Turns in one plane each, and the order they were made in; the first pair answered
j_621 (before |-> after):
[  9  -4 -13  -7 -13  -3 -15  -4   7 -16 -11  -2 -13 -17  -9  22] |-> [-32   6  -1 -13  -2 -11   7   1  -1  -2   9  10  -4  -3  20   4]
[-28  10 -11 -20  10   8  25 -15  -1  10 -13  24  -9 -31 -11   6] |-> [-20 -17  34   5 -13  -6   7  10 -20  21 -24  21   7   5 -10 -19]
[  0   5  12  27  -9   7  -2   4 -22  -9  -8   6  17  31  11 -18] |-> [ 24  19 -27  20  -2  18  -8 -14 -10 -25 -15   0  -3  -3 -12   8]
j_306 (before |-> after):
[ -2  14  -3   1  29  -1  26  -5  20  12 -11  12  11  -4 -19  -3] |-> [ -8   8  17   4  23  -9  24   5  10  16 -10  14  18  13 -10 -13]
[-10  11 -24  -4  44   1  44 -17   9  -1  41  39  13  14 -11 -11] |-> [-17 -14  24   7  17 -16  34   8  -7   9  35  40  26  42   7 -29]
[  5  -6  -4   0  -2   2   4   4   4  -3 -16  -1 -10  -6  -9  11] |-> [  0   1 -12   0   8   3   9   1   7  -1  -8  -3  -6  -7  -5   7]
[ 22 -27  20  -1 -49  -7 -28  14  -6  -5 -18 -13 -18  16  -1  -4] |-> [ 35  -9 -22 -11 -25   9 -22 -12  14 -12 -18 -11 -30 -16 -24  16]
j_629 (before |-> after):
[-11 -12  -1 -14 -13  -2 -16  -7  -3 -43 -16 -31 -22 -10 -15   5] |-> [-23 -22  29   9   0  -6  -6   4 -16 -17  -3 -21   7  26  -6 -29]
[-10  10  -2   5  19   3  25   2   7  13  43  -5  10   5   8  -2] |-> [  0  13 -21  -6  10   4  22  -3  14   4  35 -12 -10 -17   2  15]
[ 26   7 -27  17  19  22 -19 -20  17  -6  -3   0   2 -24 -40   8] |-> [-23  -3  25 -20 -35 -12  -6  14   2 -18 -10   6 -19 -11  37  21]
[-23  -8  24  28  30 -10 -18   7 -11  28 -23  37  38   9 -18 -31] |-> [  3   9 -22   1   9  -3 -32  -9  13 -14 -44  19 -15 -49 -35  28]
Then:
Each pair is two turns apart.
[ -4  15 -41 -19  23  22   8 -22  21 -12  20  -4  -3 -32  -9  31] |-> [ 17 -31  30  27  -8   5 -19  14  -9   9   6  -7  39  32 -12 -13] => j_306, j_621
[ 26   3 -31  -9  -1  47  -2   0  26  19  -8  -2  13 -10 -29   2] |-> [  2  -9   7 -33 -51  19  -4  24  18   4 -20  -5  -4  -3  18  17] => j_629, j_621
[-23  -2  32   0 -22 -24 -14  41  -6   2  -6   8 -17  17  36   1] |-> [ 10   7 -11 -11 -22 -12 -25  20  11 -21 -18  -1 -42 -20   8  32] => j_629, j_629
[ -8 -12  39   2 -22 -18  -6  40 -19   3  -5  -4   9  26  18 -15] |-> [  7  -4  12 -20 -40 -19 -13  26  -3 -22 -19 -16 -25  -9  12  25] => j_629, j_629
[-35  35   9 -16  -4  -2  16  -8   1 -29   8  13 -12  -1  34  10] |-> [  6   5  28   6 -40 -13 -28   6  -5 -36 -19  -2  -9   9  10  15] => j_306, j_621
[ 27  11 -33  -4  10  12  -6 -14  14  -4 -15 -10  -8 -18 -21   7] |-> [-22  19 -14 -30   0  -1  20  -6   5  -4  -1   0 -18 -16  26  12] => j_306, j_629
[ 34 -13  -4  13 -27  25 -30  12  17  -6  -8   1   7   3 -20  -3] |-> [ -9 -11  23   9 -19  17  -7  23   6  11  12  15  20  26  14 -27] => j_621, j_621
[ -1  25 -21  -8  45  12  21 -21  -1   5  12   5  12 -15 -25 -14] |-> [-28  18   7  -7  34   1  28  -6 -14  15  19  10  20   8   5 -27] => j_629, j_629
[  6   2  14  29  16  13  -9  -2 -17  32  -3   8  37  21   1 -33] |-> [ 40  -4  -7   4 -25   4 -34   1  -5  -8 -31 -12 -10 -10 -11  18] => j_306, j_629
[ 12 -25   8  17  -3 -16 -11  18  -2   2  13   3  27  15  -3  -7] |-> [ 26 -13 -22  12   7  -6 -15   1   9  -6   9  -1  13 -10 -25  11] => j_306, j_306
[ -6  -5  -4 -29 -43 -15  -9   6   2 -28 -17 -14 -25 -13  23  27] |-> [-36   2  20   2   9  -2  16   5 -16  16  16  10  26  30  22 -33] => j_306, j_629
[-56  22 -11 -17  17   3  47   8  17   6  19   4 -24  10  25  -6] |-> [ -1 -15  24  42   5   7  -1  22   6  21  -4  -8  15  53 -25 -40] => j_629, j_621
[-51   0  23 -14   3 -25  27 -15  -2  11  21   3   6  11  53 -10] |-> [ 42 -17 -25   8 -13  -6 -28 -33  15 -16 -18 -26  -9 -24 -29  24] => j_621, j_306
[-16  -2  26   7  -3 -19   8  19 -12  -6  27  -8   5  24  39 -24] |-> [ -1  14 -12  17  37   4  14  -6  -3   4  40  -1  18  10   6 -30] => j_629, j_621
[-13   1  12 -10   6   7   6 -10  -3   5  14  12   3   3  18 -15] |-> [-13   3   5 -22  -1   6   4 -14   1  -2  12   6 -10 -13  18   1] => j_629, j_629
[-29   2 -33 -32  -8   2  10 -29   0  -5 -11 -11 -23 -20   6  23] |-> [-43   5 -19  -9  24   8  24 -28 -10  21   8   3  11   8   1 -14] => j_306, j_629
[-49  26  -5 -36   8  -3  37  -5   5  -8  21  13  -4 -17  43   5] |-> [ 21  14 -35 -22 -10   6  -7 -13  16 -34 -13 -15 -26 -42 -12  39] => j_621, j_621
[-13  16 -11 -16 -13  -4 -12 -21   1   8  14   0 -20 -38   8  20] |-> [  5  14 -25   3  11   9 -12 -28   2  22  18   0  -1 -30 -16   2] => j_629, j_629
[-37  -8  49  13 -15 -19   0  13 -16   5  -9  -4  25  17  28 -14] |-> [  1  23 -34   5  20  12  -2 -30  16 -16 -10 -12  -3 -42 -28  16] => j_621, j_306
[-2 42 -7 19 28  4  2  6 11  8 17 12 29 10 45 -8] |-> [-10  44  -5   1   8 -11   3  14  15  -7  11  11  10   3  61  10] => j_629, j_629
[-18  13  12  15 -16 -35  16  -2   4 -14  22 -17   4  42  26  10] |-> [ 14  23 -29  14  -5 -18   3 -23  18 -26  12 -24  -9  16 -12  31] => j_621, j_306
[ 47  -9  26   1 -21  -5 -36 -15  -6 -17 -23 -33  23   9 -54  41] |-> [-27   3  53 -46 -38 -27   2   6 -13 -20  -1 -15   7   9  25  45] => j_306, j_629
[-41   3 -23 -24  38   4  36  -5 -11  17  21   3  12  -8  30  12] |-> [  2 -38  23  19   9  -2  -4  25 -26  24  -7  -6  40  34   4 -10] => j_629, j_621
[-12  -3  17  -8  -6 -13   9  11   3 -10  -4   9 -18   2   5  14] |-> [  7   4  -3  -5   3  -6   2  -1  11 -15  -7   6 -20 -11 -17  15] => j_629, j_629
[ 41 -36  22  36 -36  -5 -21   4  -1 -31 -19  29  23  23 -43   8] |-> [ -6 -25  36  -7 -64 -25  -1  19  -2 -42 -13  35  -8  10  12  28] => j_306, j_629
[-42  -4   2 -26   2 -18  34  16 -13 -16 -14   6  -6 -10  40  32] |-> [ -8  -5 -19 -23  -7 -15  16   4  -1 -31 -32  -7 -23 -30  11  53] => j_621, j_621
[-37  20 -14 -14  20  11  26 -16   5   3 -26   0 -10  -1  36  11] |-> [ -8  13 -25  20  43  24  13 -24   5  18 -29  -2  14  14  -4  -8] => j_306, j_629
[ 51  -8 -32  37  38  23 -32 -23  17  10 -14  -5  24   1 -61 -11] |-> [-34  -5  25  19  39   1  16   7 -11  38  20  22  46  46  19 -49] => j_621, j_306
[ 28 -11 -13  13 -24  -3 -20 -12  11  -2 -19 -16  22   6 -30  32] |-> [ 14  -6 -12 -10 -38 -13 -15 -12  11 -12 -20 -17   5  -4  -7  46] => j_629, j_306
[-10  13 -10  12  22  12  11  -6  14  13   4  -9  12  -2 -10  -8] |-> [  4  -6  12  22   2   3  -3   3   5  11 -10 -12  16  14 -14 -14] => j_621, j_306
[-42  20   5 -38  56 -10  45   4  -7 -41  28  21  -1 -12  56 -16] |-> [ 30 -29  42  34  46  -4  -8  20 -26 -20   1   7  47  35  -7 -55] => j_629, j_621
[ -2  22 -24   0  29  17  15 -14   4  16  10   6  10  -6  -4 -10] |-> [ 24   8 -23 -10  -8   6 -13  -6  12  -9 -14  -9 -14 -20  -8  18] => j_621, j_629
[  0  -9  21 -21 -37 -15 -13  10   7 -16  -9  -9 -28 -14  25  19] |-> [-13   1  -1 -31 -16  -8   1  -4  13 -18   4  -4 -35 -25  25  20] => j_621, j_306
[-18  15 -21 -35  -3   8   8 -12  18 -18   1   2 -21 -22  20  23] |-> [  2 -21  34   4 -27  -7 -18  15  -6  -2 -16   0   5  24  18 -10] => j_306, j_621
[  1  10 -27   2   8   3   9 -22   4   6  -6   1   5 -13 -10   9] |-> [-19  -2   6  -7 -19 -14  13  -2  -8   0 -11   3   2  -4  23   9] => j_629, j_306
[ 21   3 -10  25 -12  -3 -27  -4   3  20   3  -5 -15  11 -26   2] |-> [-26  19  -2  11   2  -6   2  -2  -3  33  25   6 -14  18  10 -10] => j_621, j_306
[-10 -23 -23  -3  30   7  21 -10  13 -43 -12  13 -17  13 -23   7] |-> [-17 -25 -10  10  35   7  20  -6   8 -31  -4  18   2  28 -22 -10] => j_629, j_629
[  8 -23  27 -14 -48 -22 -42  17  12   6 -17  -7 -34  15  -4  -5] |-> [-49  16   3 -39  -3 -13  14  -1  19  15  20  12 -31   3  25 -11] => j_306, j_621
[  4   1  -4   0 -17   8 -31 -10  21 -22  14 -15 -10 -19 -26  25] |-> [-39  -2  31  -4 -16  -6  -6   5   8  -7  31  -4   5   4  20   1] => j_621, j_306
[-17   4   1  -4   8  -2   5  -7   3  -2   1  -2   1  -2  10  -5] |-> [ -1   5 -12  -6   4   4  -8  -9   5 -10  -7  -9 -11 -11  -1  10] => j_621, j_621
[ 45  37 -48 -25  18  24  21 -18  30  -5 -10 -11 -21 -41 -16  60] |-> [ 40  38 -47   4  56  36  31 -28  25  23  10   3  16 -16 -34  23] => j_621, j_629
[ -7  15 -13 -11   8   1  -3   9  10   3   5  -9 -10 -10  10   7] |-> [ 13   5  -9   5  11   8 -14   6   9   7   1 -12   5   0 -12  -5] => j_621, j_629
[ 19 -13  27  19 -20   9  -9   8  -9  16   5   6  33  33 -19 -12] |-> [-27  10   8  -6   9  14  27  -3  -3  20  33  20  27  19   7 -10] => j_621, j_621
[-17  10 -34   6  13  28  15 -27   2 -10  15   6  -3 -28 -20  17] |-> [ -5 -29  30  20 -45  -1 -16  12 -20 -18  -9  -2   2   9   1   8] => j_629, j_621
[ 30 -26  -4   1 -21  -3 -21  -1   3  13 -23 -22  18 -11 -39  -5] |-> [-13 -24  25  -1 -13 -13   4  13 -13  35  -3  -5  33  13  -2 -34] => j_621, j_621
[-29  26 -26 -37   7 -19  21 -20   5 -14   4  -7  -9 -30  29  30] |-> [ -1  31 -49 -16  39  -1  17 -38  11  -4   7  -6  10 -27  -9  16] => j_629, j_629
[ -1  10 -28 -12  36  13  13 -21   9  16   8 -14  -6 -15   5  13] |-> [ 11 -24  27   3 -14  -9 -15  15  -7  15 -14 -24   2  20  18   3] => j_629, j_621
[ 11 -10  14  14  -5  -3  -6   6  -6   4   2 -12   4   9  -8 -28] |-> [ 12  -9   9   1 -23  -8 -11   8  -2 -13  -8 -14 -16  -3  -2  -9] => j_306, j_629
[ 27 -19  25 -17 -35 -13  -2  24  25 -22   2 -35 -33   6  17  16] |-> [  0  -4  26   8  26   2  33  11  18  18  43 -12  16  34  13 -35] => j_621, j_629
[ 34 -34  46   3 -38 -16 -28  19  -7  -7 -28 -11  10   5  -6  -1] |-> [  2  25 -35 -29  32  14  22 -30  18  -6   9   2 -10 -49 -11  21] => j_629, j_621
[ -5  -2  10  29  19  12   3  -8 -12  27  16   4  19  19 -19 -22] |-> [-12  17 -11  16  33  19  18 -21  -1  23  22   5   9   1 -14 -12] => j_621, j_621
[ 19 -13  35   6 -27  -2 -10  32 -10   6  -9 -12  12  -7  -8  -2] |-> [ 33   3  -2   7   4  14  -6   9   8   6  -6 -17   8 -30 -39   6] => j_629, j_306
[-48   9  22  -4   1  -5  40  -6 -17  11  17   5   8   6  29  -9] |-> [ 35  -3 -14  17 -15   9 -13 -19  -3 -11 -19 -23  -6 -21 -40  22] => j_621, j_306
[ 38 -11 -19  28  28  15  -8 -21  11   8  -1   1  20 -14 -44  -5] |-> [ 23 -23  16  36  22   4  -3  -6  -4  24   3   4  36  14 -21 -30] => j_621, j_621
[ 50 -16   2  25  -5  14  -4  -4 -22   4 -18 -28   0 -16 -42  -1] |-> [  4 -17  41  28   1   7  17   9 -40  27   3 -13  23  19  -2 -33] => j_621, j_621
[ 22  11  -2 -11 -46  -4  -5  13  29 -29   4 -20  -9 -20  20  29] |-> [-17  16  20   4 -11  -1  28  17  13   7  39   0  30  18  39 -18] => j_306, j_629
[  4  14   2   5  -6 -14   6 -17  -4   4  22  24   9  15  12 -50] |-> [ 36  14 -20  14  -7  -8 -12 -29   4  -8  11  15   0  -3 -17 -35] => j_621, j_306
[ 14  28 -35  21  19  25  14 -28  14  -7   8  -5   3 -25 -32   5] |-> [ 19  -5  16  52   7  15  -1  -6  -6  14   3  -2  32  21 -24 -30] => j_306, j_621
[  1  12 -19  14  27  20  19 -23   8  11  12  10  -1 -20  -5  -9] |-> [ -2 -18  36  13 -27  -6   1  12  -6   6  -9   1  -7   5  23  -6] => j_629, j_621
[ 17 -33  44   2   0  15 -22  40  -7   8  -9 -50  12  43 -17 -15] |-> [-42  -8  34 -44  -2   6  22  40  -1  -2   8 -38 -12  23  38   4] => j_621, j_629
[ 19  17 -32 -14  -2  15 -14 -12  13 -23 -14   1 -15 -18 -24  24] |-> [-11   2  26  11   4   4  -5   9 -12  16   3  17  28  38   4 -32] => j_306, j_621
[-13   2  22   6  -4 -18  -4 -11   4  -4  -4   0   2  -3  19 -10] |-> [ -1  -3  22  17  -6 -18 -11  -9   1  -1  -9  -5   7  -2   5 -13] => j_621, j_629
[  2  -1  15 -28   0   0  37  -2 -12 -21 -15   2 -12 -36   2  26] |-> [ 38 -18  20   8   7   9  14   2 -18 -12 -24  -7  15 -14 -35   2] => j_629, j_621
[  9   8  -3   7 -19  14 -30  21   2  -6 -31  -9   6  19   3  20] |-> [ -5  28 -32  -8   1  25 -10   5  12  -4 -17  -3  -3  -2   3  27] => j_629, j_621
[  9  23 -33   8  36  22  13 -26  16   3  13   9  10 -17 -25  -8] |-> [  0  26 -34 -18  11  12  11 -20  21 -17   3   3 -22 -37  -3  16] => j_306, j_629
[-12  33 -36 -35  28  16   7 -16  22  -2   2   6 -20 -20  -4   9] |-> [-14  29 -26 -14  51  22  10 -21  14  19  12   8   7   3 -10 -19] => j_629, j_629
[  3  14   6  -4  10  36   8 -11  34   4 -12 -10  14  12   1 -37] |-> [ -9  10  24 -19 -12  24  11   2  28  -6 -16 -12   3  13  27 -25] => j_629, j_621
[ 40 -11   2  15  -7   0 -12   5  -8 -11  -9  -7 -18   6  -8  36] |-> [ -8  -6  24  -7  -7 -12  14  12 -16  -4   8   7 -18  15  37  29] => j_306, j_629
